One turning vector, and how many ticks it has turned:
The counts run from 0 to 259.
[166 141 128 162 118 135 159 109 113 140  91 112  92 113 119  88 147 135
 145 130 134 130 157 112  83 118  86 167  98 170 100 171 156] | 72
[140 174 134 106 132  96 126 107 145  97 153 136 151 143 127 188 106 197
 134 144 133 145 148 101 134  83 139 102 125  91 134 146 123] | 108
[116 138 182 149 119 160 162 150 148 127 138  86 124 144 146 101 126 135
 154 135 154 127 136 137 128 155  69 108 130 185 147 164 163] | 184
[184 143 138 142 137 127  73 137 113 127 153 151 119 108 145 170 118 131
 139  98 135 163 112 107 153  83 104 100 116 104 176 139  94] | 221
[153 109 126 137 132 185  94 127  75 139 171 162 188 150 139 105 102 105
 132 126 152 104 146 136 154 116 156 123 141 116 164 137  97] | 64
[146 162  95 142  92 106 134 115 126 133  97 173 104  96  90 136 113 135
 146  97  81 130 158  93 146  85  93 152 114 160 134 117 138] | 251
[136 143 137 168  93 181 153 120 122 175 150 136 120 128 128  49 111 146
 113 103 148 127 155 132 140 112 101 108 159 133 147 134 129] | 187
[117 146 106 163  99 137 141 102  97 146 124 123  69 114  77  82 104 108
  92 148 156 123 115 115 148 106 138 106 115 129 136 124  67] | 135
[135 129 130 113 131 103 151 118 162  72  98  91 160 111  64  85 124 127
 153 157 118 117 102 167 119 124 163 112 109 127 137 107 135] | 38
[102 138 120 102 127 173 133 149 184 149 103 121 152 154 131 175  58 137
  90 110 122 138 152 127 153 105 139 117 133 144 165 138 136] | 201
[104 103 169  95  86 133 110 115 127 162 187 112 123 109 164 140 113 152
 100  93 126 141 117 162 113  97 104 108 136  89 162 140 147] | 47
[190 127 127 112 179 135 125 120 115  86 104 153 152 158 105 135 107 106
 171 174 144 108 140  97 136 123 146 158 101 175 117 130 108] | 179
[184 138 150 109 181 128 120 123 129  99 100 142 167 153 113 138 106 108
 157 169 139 100 132  97 129 131 117 155  91 193 123 143 119] | 180
[145 152 128 158  90 172 135 118 125 168 157 150 118 128 131  49  95 139
 109  99 149 133 149 134 142 102 105 117 169 119 134 131 103] | 188
[115 160 124 151 141 123 115 156 150 111 146 120 142  99 137 158 172 174
 165 135  78 167 101 121 143  73 106  95 104 128 110 138 129] | 111
[158 174 123 117 139 108 106 147 121  90  95 122 125 122 118 205 121 137
 135 157 122 146 113 108 126 111 141 156  67 112  74 142 115] | 55
[ 98 100 122 142 123 167 142 128 103 166 160  94  88 115 151 124 162 131
 114 150 136 138 110 137  99  93 142 158  89 110  70 155 138] | 227
[180 153 174 153 140 154 134 107  74 114 135 121 116 163 133  83 110 124
 127 133 179 106 153 100 158 135 123  99 134 107 115 154  81] | 11
[131 107 117 117 114 164 162 135 109 138 129 147 143 129 144 103 107 152
  95  65  89  84 152 128 164 106 140 190 137 130 100 118 148] | 32
[144 150  90 114 140 147 129 147 174 129 127 132  96 142  93 152  63 101
 125 167 177 155 116 111 148 107 139 130 121 154 150 116  92] | 23
[103 163 107 138  78  90 162  83 121  79 115 114  77 127 116  90 132 141
 159 126 116 125 151 117 122  98 104 116 140 131 110 151 108] | 248
[167 163 179 128 124 109 110  92  75 120 148 147 139 149 129 106 108 157
 112 125 136  94 140  94 141 130  78 127 128 132  99 158  88] | 13
[147 163 163 172 141 155 115 149 102 176 110 123 109 122 148 179 129 132
 109 116 123 142 143  67 157 109 110 111  90 116 107 150 119] | 168
[127 175 136 123 137  88 119 116 156  96 156 131 158 125 127 185 131 202
 142 144 111 148 131 102 141  73 124  98 112 106 127 149 130] | 109
[ 81 122 142  92 110 128 184 126 183 124 117  88 156 150 134 131 102 145
 118 139 125  91 159 139 127 124 150 156 113 136  98 140 178] | 89
[ 77  83  89 114 122 142 155 129 168 129 135 113 130 113 149 135 135 133
 149  99  84 123 137 147 122  73 131 168 112 166 145 135 177] | 143
[ 89 122 143 138 133 134 133 150 149  88 162  99 164 120 147  97 133 134
 137 101 102  96 107 153 192 105 166  85 130  99 141 115 114] | 205
[ 78 141 133 105 115 152 124 166 178 106 146 105 167 150 152 145  81 138
 116 109 125 122 124 155 181 118 148  90 146 112 162 133 123] | 203
[125 105 102 139 111 119 148 106 113 122 186 121 107 107 136 116 156 152
 134 123 141 135 128 147 124  57 177 125 126  53 130 124 141] | 50
[124 107 105 119 132 156 193 138 133 139  79 118  79 130  90 168 105 131
 115 126 115 137 150  99 147 105 134 147 107 172 145 125 174] | 198
[192 108 167  98 126 127 135 145  78  92 100 123 122 112 111 121 119 118
 110  90 111 104 109 134 136 142 139 185  99  89  83 113 136] | 210
[134 164 136 118 130 115 113 155 117 106  98 107 142 123 110 217 127 143
 141 166 115 138 107 109 134 129 132 146  62 133  88 144 133] | 56
[160 140 132  93 125 132 137  82 127 117 124 133 108 159 132 167  87 170
 111 131 157 157 171 106 105  78 151 112 137  70 134 153 124] | 106
[131 158 163 105  97 102 116  99 102 116 174 151 131 127 139 115 121 167
 138 126 103 124 125 121 115 128  49 154 136 153  92 155 115] | 15
[ 62 156 102 136  92 125 107 126 156 141 169 141 127 111 115 113  97 103
 152 151 122 145 117 134 143  91 101  80 147 147 158 115  87] | 79
[125  99  74 137 123 171 163 159 173 116 103 114 132 121 140 125 117 107
 156  92 126 129 149 148 141  85 177 167 118 126 147 125 174] | 145
[124 148 122 165 135 151 127 183 135 119 143 122 121  96 143 157 175 155
 174 125  78 173  98 121 151  83 113 108 103 134 107 134 136] | 112
[ 64 105 126 119 132 148 147 152 184 163 149  93 122 105 113 125 111  79
 129 150 135 119 109 138 143 101 167 101 107 121 156  90 142] | 257
[110 153 116 160  89 143 155 139 137 142 155  90  80 109  89  70 116 113
 124 156 186 144 101 161 124 123 129 108 119 125 138 124 106] | 133
